Each row has a name. Each question is about the rows just above it.

toleb: [122 111 141 136  68 141 116 125  98]
Vibud: [105 129 126 121  95 115 108 107  95]
Divep: [121 111 141 136  58 125  95 130  74]
dol: [140 138 142 144 207 138 114 166 170]
zet: [118 110 136 137  57 116  91 128  69]
Lon: [150 122 124 137  74 137 114 126 123]
fepu: [122 130 140 138 199 141 178 168 167]
Go on from [137 114] to the end of its row.	[126 123]
Go on from [121 111 141 136] to the end of its row.	[ 58 125  95 130  74]

seg: [160 129 128 126 139 202]
Bof: [154 128 127 128 140 201]
sida: [160 130 128 126 139 202]
The rest of the row after [160 129]:	[128 126 139 202]
[160 129 128 126 139 202] is in which row?	seg
Go on from [160 129 128 126] to the end of its row.	[139 202]
Go on from [160 130] to the end of its row.	[128 126 139 202]

zitud: [102 123 123  77  95 124 121 140]
rav: [115 108 146 117 125  79 128 136]
tuvis: [159 100 149 150 177 196 147  92]
somov: [134 123 122  77 122  98 141 123]
kose: [140 168  97  87 133 154 130 129]
zarub: [120 113 114 145 125  78 134 108]
Lamuv: [137 126 137 168 138  99 130 125]
lag: [149 140 120 102 151 139 130 103]
Go on from [145 125] to the end of its row.	[ 78 134 108]
The rest of the row after [126 137 168 138]:	[ 99 130 125]
The rest of the row after [102 123 123  77]:	[ 95 124 121 140]
After [125  78], its row goes on with	[134 108]
Go on from [123 122  77] to the end of its row.	[122  98 141 123]
After [125  79], its row goes on with	[128 136]

turet: [149  66  91  94 113 109 146 146  86]
dob: [152 110 126  97 134 114 122 183 129]
dizes: [111 108 134 104 142 150 154 126 122]
Vis: [ 97 128 131  94 143 155 122 168 157]
sar: [141 113 130 101 134 122 154 197 116]
mato: [138  94 124 120 164 126 122 169 115]
The rest of the row after [131  94 143]:	[155 122 168 157]
Go on from [122 169] to the end of its row.	[115]

Kiz: [146 122 108 134 120 134 126 114 118 139 130 109 130 125 124 139 135 115
 142 135 131 128 114 124 128 115 155 145 134 136 134 123 128 114 135 136
 126 111  97 114 111  97 122 152 132 124 109 117 131 111 110 119 128 120
  99 121 138 121 105 126]
sobiz: [173 116  89 148 105 136 113  95  98 158 136  82 136 117 117 158 144  98
 171 148 124 127 100 122 128  94 196 171 146 144 150 119 135  96 143 143
 120  91  46  87  95  62 128 176 138 122  84 100 143  93  99 111 130 128
 102 122 137 122  79 124]
faro: [173 116  91 149 103 138 110  94  97 157 136  81 135 117 117 148 145  98
 174 148 123 127 103 123 127 109 196 172 143 145 150 117 136  96 144 132
 120  91  44  82  93  61 126 178 130 123  83 100 142  91  95 110 130 116
  65 113 148 114  80 124]
gubi: [173 116  90 148 106 134 112  95  98 159 137  83 133 121 121 153 142  99
 171 149 123 126  99 122 128  95 197 171 147 143 152 120 134  97 142 144
 119  92  47  89  96  63 126 175 139 120  85 100 142  95 100 112 128 116
  66 114 147 115  78 124]
Rifi: [146 122 108 134 120 134 126 114 118 159 137  82 133 125 124 139 135 115
 142 135 131 128 114 124 128 115 155 156 139 136 134 123 128 114 135 136
 126 111  97 114 114 100 134 147 132 127 108 114 137 114 119 123 130 127
 102 122 137 122 108 126]
Faba: [173 116  91 149 103 138 110  94  97 157 136  81 135 117 117 158 145  98
 174 148 123 127 103 123 127  93 196 172 143 145 150 117 136  96 134 132
 120  91  44  82  93  61 126 178 138 123  83 100 142  91  95 110 130 116
  65 113 148 114  80 124]
rem: [171 115  88 146 107 138 117  96 101 157 135  84 133 121 119 154 144  99
 167 146 128 127  99 121 128  97 193 169 145 144 147 118 132  97 143 144
 121  91  51  91  96  64 132 174 138 123  84  99 145  95 103 113 130 120
  68 114 148 114  81 124]
fid: [173 116  89 148 105 136 113  95  98 158 136  82 134 118 119 155 144  98
 171 148 124 127 100 122 128  94 196 171 146 144 150 119 135  96 143 143
 120  91  46  83  93  62 123 176 138 122  84 100 143  93  99 111 130 117
  66 113 148 114  79 124]
Gom: [154 124 119 145 112 128 107 109 105 144 137 103 133 120 124 144 135 114
 162 144 114 127 120 129 126 105 168 155 139 135 149 125 139 110 135 132
 121 112  75  95 108  92 113 158 134 122 109 118 128 107 103 115 127 114
  93 120 138 121 101 126]
Go on from [105 144 137] to the end of its row.	[103 133 120 124 144 135 114 162 144 114 127 120 129 126 105 168 155 139
 135 149 125 139 110 135 132 121 112  75  95 108  92 113 158 134 122 109
 118 128 107 103 115 127 114  93 120 138 121 101 126]
After [127 102 122 137 122], its row goes on with	[108 126]
The rest of the row after [135 132]:	[121 112  75  95 108  92 113 158 134 122 109 118 128 107 103 115 127 114
  93 120 138 121 101 126]
Go on from [134 126 114 118 159] to the end of its row.	[137  82 133 125 124 139 135 115 142 135 131 128 114 124 128 115 155 156
 139 136 134 123 128 114 135 136 126 111  97 114 114 100 134 147 132 127
 108 114 137 114 119 123 130 127 102 122 137 122 108 126]
The rest of the row after [155 139]:	[135 149 125 139 110 135 132 121 112  75  95 108  92 113 158 134 122 109
 118 128 107 103 115 127 114  93 120 138 121 101 126]
After [159 137  83 133], its row goes on with	[121 121 153 142  99 171 149 123 126  99 122 128  95 197 171 147 143 152
 120 134  97 142 144 119  92  47  89  96  63 126 175 139 120  85 100 142
  95 100 112 128 116  66 114 147 115  78 124]
Go on from [135 117 117 158] to the end of its row.	[145  98 174 148 123 127 103 123 127  93 196 172 143 145 150 117 136  96
 134 132 120  91  44  82  93  61 126 178 138 123  83 100 142  91  95 110
 130 116  65 113 148 114  80 124]

mobol: [115  56 110 122]
gilub: [114  55 110 122]
novag: [114 189 110 123]
lazeg: [114  56 110 180]
The rest of the row after [114  55 110]:	[122]
Go on from [115  56] to the end of its row.	[110 122]
The rest of the row after [114  56]:	[110 180]
The row with [115  56 110 122] is	mobol
Go on from [114 189] to the end of its row.	[110 123]
After [ 55 110], its row goes on with	[122]

Firu: [146  89  67 141]
pive: [159  83  80 149]
zap: [140  82  80 149]
Go on from [83 80] to the end of its row.	[149]
After [159  83], its row goes on with	[ 80 149]

mefis: [125  61 105  96]
Foto: [ 75  61 118  79]
Vute: [196 143 144 163]
senun: [ 75  61 118  80]
Doz: [115  75 103  83]
Vegi: [105  71 107  82]
dedeb: [105  70 103  82]
After [105  71 107], its row goes on with	[82]
The rest of the row after [105  70]:	[103  82]
Whose row is [196 143 144 163]?	Vute
The rest of the row after [105  71]:	[107  82]
Go on from [105  70 103] to the end of its row.	[82]
Go on from [115  75 103] to the end of its row.	[83]

Dud: [ 91 103 157 104 145 159 104]
lik: [107 103 156 104 145 159 102]
Vudaz: [107 103 157 105 145 159 101]
After [103 156 104 145 159], its row goes on with	[102]
After [156 104 145], its row goes on with	[159 102]
The rest of the row after [105 145 159]:	[101]
Go on from [105 145] to the end of its row.	[159 101]
Go on from [ 91 103 157] to the end of its row.	[104 145 159 104]

zadeg: [198 185 189  64 199  58  49]
Dape: [201 187 192  62 202  66  57]
puve: [201 187 191  62 202  64  55]
Ful: [ 55 188 191  62 202 192 201]
Go on from [185 189] to the end of its row.	[ 64 199  58  49]
The rest of the row after [187 191]:	[ 62 202  64  55]
The rest of the row after [201 187 191  62 202]:	[64 55]
After [ 62 202  66], its row goes on with	[57]
Go on from [187 191  62 202] to the end of its row.	[64 55]
Go on from [187 192] to the end of its row.	[ 62 202  66  57]
The rest of the row after [188 191]:	[ 62 202 192 201]

sepum: [141 117 145  94 127 103 111 107 116]
denip: [111 110 150 119 145 118  96  98  90]
sal: [120 116 165 142 127 143 107 113 116]
luk: [140 118 139 105 134 105 101  89 111]
Fozo: [136 142 103 134 112 137 155 149 169]
kilug: [147 137  97 112 116 117 126 131 153]
tudi: [173 180 118  80 137  93 144 123 207]
ginat: [135 157 125 149 143 144 154 164 163]
mos: [139 131  97  80 137  94 138 147 139]
Bor: [121 106 138 158 109 151 104 131  99]
Volol: [112 113 150  95 150 105  91 102 101]
mag: [147 137  97 112 116  93 144 123 207]
The rest of the row after [119 145 118]:	[96 98 90]
The rest of the row after [ 80 137  93]:	[144 123 207]

noduz: [129 185 144 134 113 134 126 114  87]
loke: [142 119 121 101 106 156 137 136 116]
nolo: [134 126 114 102 106 186 102 137 116]
mevim: [124 126 114 119 146 186 102 137 116]
After [114 119 146], its row goes on with	[186 102 137 116]
The rest of the row after [101 106]:	[156 137 136 116]
Go on from [124 126 114] to the end of its row.	[119 146 186 102 137 116]
After [129 185 144 134 113], its row goes on with	[134 126 114  87]

puf: [ 47  57 155 157 156]
suku: [133 111  48 119  45]
nal: [126  62 112 115 145]
lipaf: [150 138 132 113  59]
kobut: [ 69 202 135 125 193]
Ber: [125  62 112 113 168]
magik: [120  72 131 163 127]
bak: [150  58 155 163  59]
After [155 163], its row goes on with	[59]
After [126  62 112], its row goes on with	[115 145]
The rest of the row after [ 57 155]:	[157 156]

mareg: [ 81 112 107 100 141 163 134 136 158 118 117  73]
kubo: [ 81 112 107 100 150 163 134 136 158 118 117  73]
pir: [107 153 151  88 109 116 110 152 135 177 159 140]
Go on from [112 107 100 141] to the end of its row.	[163 134 136 158 118 117  73]
The rest of the row after [ 88 109 116 110 152]:	[135 177 159 140]

ruvav: [121  79  96 149 134]
gito: [120  78  96 149 134]
beb: [103  98 203 150 134]
The rest of the row after [120  78  96]:	[149 134]
After [ 79  96 149], its row goes on with	[134]
Go on from [78 96] to the end of its row.	[149 134]
Where do [120  78  96 149 134] appear?	gito
Go on from [121  79] to the end of its row.	[ 96 149 134]
The rest of the row after [ 98 203]:	[150 134]

luri: [185 172 168 151 164 151 163 165 148 146 166 142 144 143 138 135 130 127
 125 118 112 113 103 107 113  87  99  99  85  87 103  84 104  78  86 109
 107 117 103 105 123 123 127 135 138 137 143 143 159 155 171 152 149]
gezo: [ 92 110 122 130 141 141 151 165 149 135 133 124 116 108 108 105 117 122
 128 136 146 146 155 146 136 139 127 119 106 102 111 102 118 118 133 137
 145 140 160 162 135 132 118 135 139 111 107 115 114 127 136 124 119]
mulu: [111 128 139 140 155 150 168 175 155 155 188 151 153 150 140 133 125 119
 115 100  88  94  78  92 105  75  97 105 105 116 128 139 141 168 175 155
 165 150 190 201 148 163 165 152 136 126 116 112  90  92  70  95 100]
goses: [113 111 108 115 109 116 113 118 126 129 139 136 141 146 145 147 137 134
 130 126 119 118 151 136 129 104 115 119 122 129 133 144 140 157 155 141
 141 133 135 125 125 113 102  99 103 115 114 120 121 129 138 137 139]
genor: [ 93 127 139 103  87 102  89  91 111 116 113 128 135 145 150 162 152 153
 151 164 165 151 151 137 129 117 113 106  88  86 100  77 100  73  88 113
 118 127 138 156 141 163 183 186 179 157 160 150 157 142 135 124 119]
The rest of the row after [151 137 129]:	[117 113 106  88  86 100  77 100  73  88 113 118 127 138 156 141 163 183
 186 179 157 160 150 157 142 135 124 119]
After [129 139 136 141 146], its row goes on with	[145 147 137 134 130 126 119 118 151 136 129 104 115 119 122 129 133 144
 140 157 155 141 141 133 135 125 125 113 102  99 103 115 114 120 121 129
 138 137 139]
After [165 148], its row goes on with	[146 166 142 144 143 138 135 130 127 125 118 112 113 103 107 113  87  99
  99  85  87 103  84 104  78  86 109 107 117 103 105 123 123 127 135 138
 137 143 143 159 155 171 152 149]
The rest of the row after [127 136 124]:	[119]
Go on from [125 113] to the end of its row.	[102  99 103 115 114 120 121 129 138 137 139]
The rest of the row after [140 157 155 141 141]:	[133 135 125 125 113 102  99 103 115 114 120 121 129 138 137 139]
Go on from [135 138] to the end of its row.	[137 143 143 159 155 171 152 149]

sekil: [101 104 207 117 108 128 122 116 110 163 121 124 129 134 125 168 136 128
 125 149 117 114 130 147 143]
lezas: [132 119 137 133 138 125 124 145 102 153 120 111 131 136 124 121 128 119
 129 113 128 118 129  89 123]
suze: [133 120 147 122 117 126 131 122 106 129 119 111 120 136 131 142 121 123
 126 126 129 112 129 102 124]
lan: [133 108 120 161 147 160 133 107 131 154 120 119 148 120 126 102 151 114
 130 170 138 109 120 126 122]
desir: [107 145 122 161 135 135 127 123 157 139 145 172 127 111 127 107 119 127
 126 151 114 131 128 160 151]
ketog: [101 104 207 117 108 128 122 116 110 163 121 124 129 134 125 168 129 132
 128 133 138 110 119 113 127]
Mav: [126 121 129 123 125 134 134 136 115 129 119 110 120 125 127 136 124 134
 127 118 135 122 129 128 132]
buku: [133 108 120 161 147 160 133 123 131 137 127 119 148 120 126 102 151 114
 130 170 126 119 120 126 122]
Fodoz: [125 136 148 140 130 107 112 114 114 153 122 124 133 126 128 118 136 124
 131 139 119 117 124 106 128]
fised: [136 109 147 123 117 111 134  89  90  73 118 101 114 113 125 120 137 125
 129 134 131 113 125  99 109]
After [128 133], its row goes on with	[138 110 119 113 127]
The rest of the row after [153 120]:	[111 131 136 124 121 128 119 129 113 128 118 129  89 123]
The rest of the row after [138 110]:	[119 113 127]
After [129 119 111 120], its row goes on with	[136 131 142 121 123 126 126 129 112 129 102 124]
Go on from [147 122 117] to the end of its row.	[126 131 122 106 129 119 111 120 136 131 142 121 123 126 126 129 112 129
 102 124]
The rest of the row after [114 153 122]:	[124 133 126 128 118 136 124 131 139 119 117 124 106 128]
After [160 133 123], its row goes on with	[131 137 127 119 148 120 126 102 151 114 130 170 126 119 120 126 122]

